128 stands for zero in the data rows.
Each row of this table is followed by its label. One hidden rule gives the labels. It looks at one to three of the table's principal directions, none of them among the few with the most spread.
[135 114 115 146 101 115 138 109 119 104 130 159  96 105 134 140 147 143
 139 135 147 144 186  89 135 111 134 139 154 114 104 114  80 135 162 120
 122 129 167 150 135 138 148 141 175 116 129  90] 7
[100 153 150 150 135 144 128 123 149 140 152  99 155 130 117 144 101 157
 137 125 107 123 113 165 129 141  87 142  92 146 137 145 146  80 137 165
 108  97 123 115  65 136 135 142 126 173 101 192] 5
[ 88 119 117 176 146 136  95 127 125 131 130 111 134 129 168  97 109 131
 119 133 125 119 124  75 108 136 115 116 127 148 135 124 123 130 126 163
 120  91 129 142 118 162 131 114 160 132 123 119] 6
[127 122 170  42  88 133 195  96 153 210 147 109 103 181 167 129 130 135
 141 120 175 145  16 172 170 153 130 135 109 142 126  85 203 172  70 107
  97 138 185  74 209 128  79 151  66  77 134 161] 7
[117 128 132 176 136  96 106 168  76 124 168 121 107 122 143  98  93 126
 125 160  85 103 166  81  96 102 108 115 131 193  84 117 111 155 177 146
 133  85 122 152  73 134 149 107 169 138 120 119] 4
[111 101 107 126  87 102 138  90 174 123  82 149 121 141 164 137 118 110
 130 104 173 149  59 137 150 108 154  85 179  52 138 122 141 122  75 130
  75 131 167  90 159 149 133 160 169  82 119 144] 7
[134  71 126 111  79  92 143  73 144 154 104 115  96 136 195 133 131 121
 157 116 187 158 122 118 122 112 152  97 183  91 146 101 146 140 101 115
  75 137 196  94 157 128 137 159 182  47 130 140] 4
[151 136 154 145 138  97 101 153 131 147 122  99 124 123 100 112 120 102
 156 148 117 138 138 129 108  82 121 144  99 141 140 118 158 139 133 126
 107 130 148 144  96  98 122 137 103 143 103 147] 2
[ 99 123 173 115 185 113 135  82 132 152 122  95 148 113 124 117 133  87
 156  88 127 136 166 157 113 135 174 146  90 104 158 155 126  77 130  68
 131 145 153 135 111  96 148 111 162 135 104 182] 4
[162 122 164 124 146  78 141  96 109 131  83 129  81 111 112 120 121 119
 136 170 117 142 157 100 136 133 169 151 136  85 146 154 102  92 112  93
 105 147 197 133 135 105 146 132 126  82 112 139] 2
[ 83 116 159 167 148 138 135  80 104 163 146  74 143 140 141 138  95 105
 133 112 119 108 149 140 106 143 143 149 109 143 147 140 119  90 129 105
  94 112 145 109  94 106 156 111 175 121 104 215] 2
[126 130 121 166 106 126 135 126 117 136 151 150 119 172 149 173 121 134
  93 143 131 132 116 128 161 142 116 121 127 140  95  96 120 114 135 144
 109 111 126 112 149 153 137 114 127 120 123 136] 1
[104 101 139 120 143 109 132  94 127 153 143 111 143  99  83 133 145 153
 169 166 126 125 126 173 120 194 147 111 112 134 129 158  96 101 115 137
 132 118 119 114 125 149 132 142 155  78 141 152] 2
[128 144 102 132 157 153  94 124 109  90 158 113 145 105 127 120 117 169
 115 148 107 112 185  76 102 150  82 130 140 174 143 128 138 124 172 157
 165 126 121 156  60 133 102 100 130 178 131 101] 6
[124 132 109 159  56  82 144  91 182 124 129 178 154 139  99 157 164 132
 135 137 193 177 105 187 169 114 159  80 168  99  93 105 125 124 136 126
 113 135 165 121 119 143 140 158 178  90 119 132] 4
[168 132 131 111 125 143  95 156 164 150  90  82 117 154 169  83 126  97
 129 114 147 144  76  84 109  57  80 145 146 106 182  90 208 175  99 143
 100 145 133 104 112  87  99 157  50 175 130 117] 8
[112 170 112 120 154 169 127 116 186 101  96 163 191 112  32 170 163 128
 124 110 139 134  93 197 185 167 160 141  88  76 159 180 112  68 116 125
 155 162 103 165 157 122 121 129  80 169 119 130] 4
[139 194 115 107 153 211 137 186 106  93 122 120 122  97 114 111 118 164
  97  95  93 102 143  82 130 145  90 196  97 145 146 154 108 166 145 130
 184 158  77 187 165 105  96 119  40 211 140  57] 6
[136 124 135 142 147 113 139 105  92 101 167 137 146  89 112 116 119 139
 174 111  90 118 182 155  63 145 164 132 159 127 125 187  87  61 172 116
 150 103 132 131  71 138 142 110 214 131 163 189] 8
[134 134 146 124 104 113 153  92 163 159 123 173 137 169  62 192 153  95
 102 137 153 155  96 183 202 122 154 125 122 119  82  94 127 138 130  78
 114 168 142 150 182  94 131 136 110 107  80 127] 3
[ 88 131 162  47 157 155 173  99 137 168 157 117 137 126 104 114 148 147
 144 113 133 113  67 191 152 193 134 143  73 134 126 141 150 124  96 108
 158 127 120 103 158 138 102 131  80 131 146 154] 2
[166 113 147  66 130 146 141 130 176 175 107 101 118 156 168 130 130 122
 185  93 140 156  23 139 122 120 120 147 140  75 193 133 185 110  86 148
  81 138 149  89 183 122  79 167  66 135 161 156] 4
[111 123 139 131 133 111 137  86 110 113 111 134 143 113 131  98 124  96
 104  76 138 125 162 183  98 120 176 118 137  92 118 149 132 110 116  66
 151 133 127 117 109 102 167 109 172 117 123 183] 8
[114 121 110 113 114 134 124 109 156 119 116 158 148 159 128 139 145 123
  91 120 156 126  89 151 159 131 140  87 151 112 122 115 159 122 108 130
 134 133 116 118 124 134 131 122 114 118 128 115] 1
[192 125 130 115 129  77 105 127 172 143  95 175 130 159  78 158 142  89
 129 167 136 162  68 168 167  97 143  96 151  88 104 109 152 136 111 112
 106 153 134 120 169 102 123 151  91 119  98 126] 8
[ 92  81 150 123 148  74 128  48  81 161 177 107 107 114 172  73 103 139
 136 145 121 118 145 129  75 178 135  83 159 163  88 120 137 129 130 107
 140  87 162 107  96 155 137 111 216  73 132 177] 4
[ 84 114 114 131  94 165 120 150 184 178 176 117 186 187 173 151 150 129
 129  95 174 146  59 181 140 128  89  92  92 186 109  65 187 169 112 174
 120  99  78  90 157 175  96 131 128 135 129 135] 3
[238 122 186 104 133  76 124 147  90 195 115  66  47 146 151 103 106  79
 165 169 113 142 145  68  93  67 121 170 146 147 140  86 160 201 117  71
  78 172 183 130 169  46 107 156  68  94 105 120] 4
[ 73 126  92 158 145 166 100 156 103  82 189 151 193 121 116 133 161 144
  79 114 116 101 226 148 110 141 101 101  94 211  80 111 108 132 192 145
 215 100  31 141  49 158 153  66 178 175 140  99] 2
[ 77 134 115 100 133 175 136 147 117 110 177 129 143 139 163 119 142 156
  73 100 122 111 164 117 135 140  61 128  91 191 100  85 160 151 155 146
 188 115  75 123  81 157 114  91 115 182 137  95] 5
[ 52 125 128 131 146 197 104  82 134 152 158  70 168 152 189  98  94 159
  80  90 148 103 109 130 103 162  67 127  97 182 144  94 202 151 105 152
 136  91 108  99  84 140 112 106 118 173 103 172] 7
[137 121 116 115  99 106 117 175 119 126 114 142  88 152 173 100 131 119
  96 128 156 136 105 102 138  76 108 112 122 126  97  62 173 212 103 129
 123 122 126 107 150 133 117 131  77 127 130  73] 2
[150 162  99 138 172 147  99 176 131  53  95 153 164  86 101  94 149 119
 129 110  99 116 178  99 104 110 156 131 146  98 173 199  96  74 165 141
 187 139  92 175  76 120 146 101 130 184 165  89] 1
[172 117  96  88 115 150 110 171 146 144 143 147 145 165 128 158 181 138
 117 146 159 147 106 138 150 141 108 104 129 164 116  75 155 190 127 144
 161 157  67 118 194 132  86 123  59 119 160  46] 1
[ 70 106  86 144  69 137 158 120 123 118 140 142  98 169 210 180  93 149
  64 134 145 130 105  67 185 131  66 105 151 143  95  60 125 159 123 167
  91 116 142  78 142 180 120 117 172 107 112 109] 8
[125 122  80 161 108 123 117 126 103 103 142 140 130 129 157 130 104 143
 114 146 129 116 111 115 121 140 112 100 172 126 119 129 117 127 142 165
 126 101 125  95 118 152 137 116 162 128 159 150] 8
[182 107 150 130 118  68 118 130 200 159 137 168 168 145  68 166 201  77
 213 152 158 187 133 182 139  84 191  94 140 126 115 123 114 100 156 109
 110 148 152 151 142 127 127 154 180  87 119 118] 3
[149 112 140 143 133 105 102 108  97 136 125  98 101 102 124  90 113 136
 148 158 125 116 166 101  83 120 131 131 148 143 133 132 132 150 135 121
 118 118 159 146  97 101 142 139 135 107 122 132] 2
[124 126 125 150  67  73 154 138 118 143 144 175  99 145 138 122 129 106
 119 139 160 144 105 144 157  97 159  94 139 148  48  84 120 194 131 104
 118 117 167 141 185 146 140 134 166  71 115 110] 6
[162 148  75 120 176 162  72 177 147  72 121 138 188 108  46 152 157 114
 119 170  87 107 171  79 127 130 109 107 155 167 159 154 100 131 168 148
 188 182  47 183  90 111  90  99 115 169 135  36] 3
[ 52 174 139 173 189 181 131 153 101  93 162  97 166  96 114 108  85 108
 118  67  46  90 174  96  95 118  96 187  78 153 147 178  95  67 188 132
 160 106  92 173  40 127 133  80 175 243 118 178] 3
[174 142 119 139  74 108 139 163 154 119 116 192 106 136  97 167 183 135
 136 158 177 162 149 134 190  97 156 130 114 126  89  97 101 160 145 126
 124 146 160 171 195 136 141 152  97  99 119  50] 1
[135 134 128  90 109 125 171 136 193 131 115 174 174 152  74 182 191  85
 152 105 153 160  82 212 191 118 174 118 116  78 144 148 124  65 127 112
 136 166 119 110 151 127 128 133 122 121 153 148] 5
[137  96 124 125 108  80 142  81 140  97 114 172 140  76  46 156 172 146
 178 151 138 143 188 175 119 157 208  90 174  94 117 183  54  76 139 102
 137 149 143 162 111 140 151 150 216  41 136 108] 5
[137 100 114 127 135 126 121  96 186 168 129 118 199 146 120 149 160 111
 192 127 153 158  58 185 112 176 176  83 168 106 176 167 119  75 104 150
 115 134 109  91 167 153 105 140 179  77 170 171] 3
[117 188 131 116 179 171 121 120 128 128 160 110 185 127 105  94 105 110
 102  78 100  94  82 201 113 156 110 134 103 136 134 167 174  99 134 112
 184 125  79 129 100  99 126 103  86 223 132 208] 4
[112 122 102 107 146 140 114 110 131 148 157  89 182 136 114 134 122 118
 106 145 113 117 106 158 121 172  81  91 144 174 137 121 158 139 135 138
 167 152  67  91  97 115 101 105 138 136 138 161] 6
[  8 160 165 102 193 194 167  82  67 113 182  58 148  66 141  66  73 172
 103  58  72  58 187 144  78 199  96 179  58 176 139 186 125  91 145 102
 191  95 106 133  25 125 141  86 163 201 120 208] 2
[173 115 153 101 152 122 119 117 185 160  99 115 137 132  74 166 169 106
 182 169 129 154 122 119 154 129 142 141 124 112 178 146 116  88 119 128
 100 170 149 150 150 109 110 159 105 105 111 108] 2
[165 106 124 133  76  91 157  70 202 159  48 162 139 186 181 144 124  78
 136 108 191 180   0 177 168 108 205  80 221  13 170 154 148  69  64 120
  54 137 197  56 200 120 160 164 166  50 139 210] 7
[201 135 135 143 180 106  76 177 135 147 134 114 174 125  77 110 169  93
 176 177 101 146 156 134  88 118 146 123 127 162 158 153 121 113 166 136
 165 143  85 149 109  99 119 112 111 142 158 117] 2
[177 110 147 130 133  94 138  83 127 140 132 140 105 113  91 140 135 143
 192 195 114 146 143  78 122 143 164 138 193 129 145 161  78  89 168 128
 101 135 205 160 120 115 121 145 174  82 138 122] 3
[149 128 127 151 162 115  84 100 211 150  81 128 187 161  98 149 131  91
 168 128 140 152  15 180 134 130 168  91 162  43 186 170 148  52  79 150
  72 127 120  94 134 124 125 161 118 138 120 185] 1
[105 136 133 122  97 167 151 158 137 157 137 119 118 183 205 137  95 130
 102  72 142 124  44 149 142 111  98 141  98 126 122  92 183 153  87 151
  91  97 116  80 177 150 114 133  82 151 129 162] 2
[ 90  74  97 131  89 120 133  95  97 133 156 110 100 146 202 118  91 154
 111 132 128 108  93  88 101 144  89  79 205 140 116 100 144 147 123 167
 101  93 125  75  91 160 123 130 185  88 160 141] 1
[156 145 117 121  86  98 127 170 151 130 128 202 118 151 131  88 169 105
 102 114 175 157  81 170 157  71 141  97 125 124  49  74 164 211 126 110
 162 118 122 143 190 136 136 141  87 139 133  77] 3
[131 145 113 162  75 135 148 203 115 142 148 107  92 169 229 139  71 134
 112 118 112 129  80  84 136  80  54 137 132 155 111  86 145 168 136 187
  80  91 123  76 139 152 128 141 126 155 133 146] 5
Which label does each new row get?
[147 129 154 188 160  78 120 123  57  99 114 160 105  68  18 156 124 144
 130 186  70 111 239 163 114 171 193 152  92 120  80 190  15  81 149  88
 144 125 111 183 133 116 188 115 158  80 100 132] >> 2
[123 130 116 144 124 143 124 106 155 124 121 133 162 135 123 143 121 138
 140 105 132 131  74 176 113 156 144 115 145  86 146 158 126  85  87 146
 107 113 106  95 142 160 117 143 141 125 141 174] >> 8
[ 75  92 135 169 158 128 116  60 155 180 147  80 190 159 164 140 108 103
 159 108 128 130  71 167  97 181 151  87 155 116 171 161 127  43 110 148
  89  96 115  72 104 152 139 119 217 101 138 236] >> 4
[127 154 150  77 175 151 130 149  76 152 167  82  94 132 199  40  74 122
 100  83  84  99  86  96  78 121  60 160 109 162 114 101 202 195 122 108
 166 110 109 109 129 109  87 106  65 212 142 153] >> 3
[130 111 146  99  66  91 161 100 181 157 107 144 124 152 154 136 167 118
 133 107 208 175 106 201 165 100 153 103 114  94 114  87 175 140  83 104
 103 138 175  82 154 136 144 163 128  74 112 150] >> 2
[ 32 136 122 179 158 147 100 111 162 140 142 115 196 148 121 121 117  87
  93  93 131 120  99 157 142 118 109 105  91 145 116 113 145 117 139 134
 136 103  88 127  76 131 150 103 169 188  87 172] >> 6
[166  82 101 116  61 128 128 107 216 185  89 133 148 214 185 164 144 100
 160 125 200 171   0 148 149 125 158  67 212  71 176 101 179 134  36 169
  40 137 145  52 233 164  79 175 119  37 163 140] >> 7
[147 144 126 145 141 124 120 125 119 105 137 126 144 110 119 128 122 130
 136 120 108 135 174 125 103 117 124 139 147 126 140 149 120  94 172 124
 144 134 130 141  76 107 136 117 153 164 132 150] >> 4
[194 149 193 129 175  69 130 110 102 145 117 137  90 101  36 104 100 109
 171 185  57 118 118 141 108 125 169 159 140 107 115 192  99  82 137  88
 111 127 173 170 113  81 142 149 111 123 103 177] >> 8
[122 124 130 114 164 148  98  88  65 140 149  84  82 127 213  54  53 179
 124 103 123  83  65  91  57 173 114 127 158 119 144 130 192 160  89 140
 110  73 155 112 136 130 102 126  75 152 151 158] >> 4
[ 82 115 111 143 120 160 146 151 110 134 171 110 132 152 160 169 118 130
 106 140 106 118 150  78 153 123  63 146 113 185 119  89 108 135 179 163
 126 116 105  98  92 141 126  99 161 159 134 129] >> 8
[ 69 134 114 152 135 149 140 103 133 110 124 120 143 140 159 154  91 120
  87  94 114 113 111 131 152 133  97 127 125  95 137 136 124  77 126 141
 109 113 116  86  86 138 155 116 161 170 110 187] >> 5
[ 87 134 132 157 156 148 114 120  93 119 163  83 143 104 128 119 107 158
 136 138 105  90 180 113  93 164 115 135 105 171 142 152 108 103 146 147
 135  99 113 131  56 139 142 111 155 143 127 149] >> 1
[ 99 141 107 173 100 145 134 152 215 138 155 161 199 176 102 195 140 111
 150 121 121 156  41 165 176 105 101 100 144 131 121 130 115  71 164 195
  96 105  93 113 100 166 121 147 178 172 124 159] >> 3
[162 160 112 111 136 124 126 172 106  59  98 168  91  79 113 105 132 125
 100 122 108 128 207  77 137  70 108 163 123 109 109 129 106 160 169 104
 173 155 137 174 115  99 143 121 108 189 116  65] >> 8
[111 146 162 113 189 153 119 127  96 121 125 100 114  82  96  73 127 133
 131 113  97 101 178 103  94 135 129 181  81 135 138 154 113 141 134  93
 165 130 117 173 104  97 132 121  93 176 118 109] >> 8
[155 100 156 147 135  95 121 100  75 169 164  85 110 128 147 117 104 139
 168 167 116 118 162 125  71 155 148 126 146 173 129 134 123 124 140 120
 105 105 159 112 112 116 135 121 164  71 139 178] >> 5
[137 130 130 128 116 101 153 126 120  95 141 176 119  77  45 161 180 148
 154 163 121 135 220 141 154 147 163 134 117 135  89 154  43 104 174 106
 162 151 136 185 123 140 151 135 171  93 128  74] >> 5
[151 124 126  97 109  96 148 130 175 126  89 168 127 114  75 140 181 116
 160 156 158 166 104 147 179 120 167 120 132  82 142 143 111 112 124 124
 131 162 164 143 163 127 125 152 113  93 143  94] >> 2
[157 143 155 120 130 109 133 169 179 161 140 152 147 137  37 192 201 108
 182 168 145 172 141 168 188 115 149 152  52 148 111 103 100 133 147 116
 124 165 128 167 180 126 106 148  86 123 104  78] >> 5
[132 117 170 102 183  96 114  47 141 173 131 103 146 116  76  95 132 124
 172 147 125 129  83 178 103 183 171 111 141 103 153 169 152  79 105  98
 127 130 157 135 109 103 118 141 119 108 126 185] >> 4
[159 122 117 186 137  82  51 161 177 145 127 128 172 156 109 142 144  80
 155 169 147 154 127 132 123  69 129  76 130 156 119  92 150 149 144 151
 100 121 116 142 105 122 135 137 148 135  87 111] >> 4
[140 147 140 154 138 129 124 150  97 134 179 110 126 119  94 162 106 154
 163 164  88 116 165 111 116 142 110 158 103 189 123 134 108 114 180 149
 118 118 141 166 103 126 107 116 130 145 120 137] >> 4
[136 143 145 153 145 107 132 123 137 138 142 135 141 125 101 137 113 131
 158 151  94 136 107 143 131 141 135 128 139 127 129 168 105  69 161 147
 118 108 143 139 100 128 141 133 156 141 127 173] >> 4
[ 93 144 145 153 184 169 109 139  40 103 170  74 102  72 117  97  83 178
 105 143  52  79 247  52  69 159  64 197  75 208 120 136  94 147 177 131
 168 108 100 177  58 119 121  90 126 188 109 112] >> 8
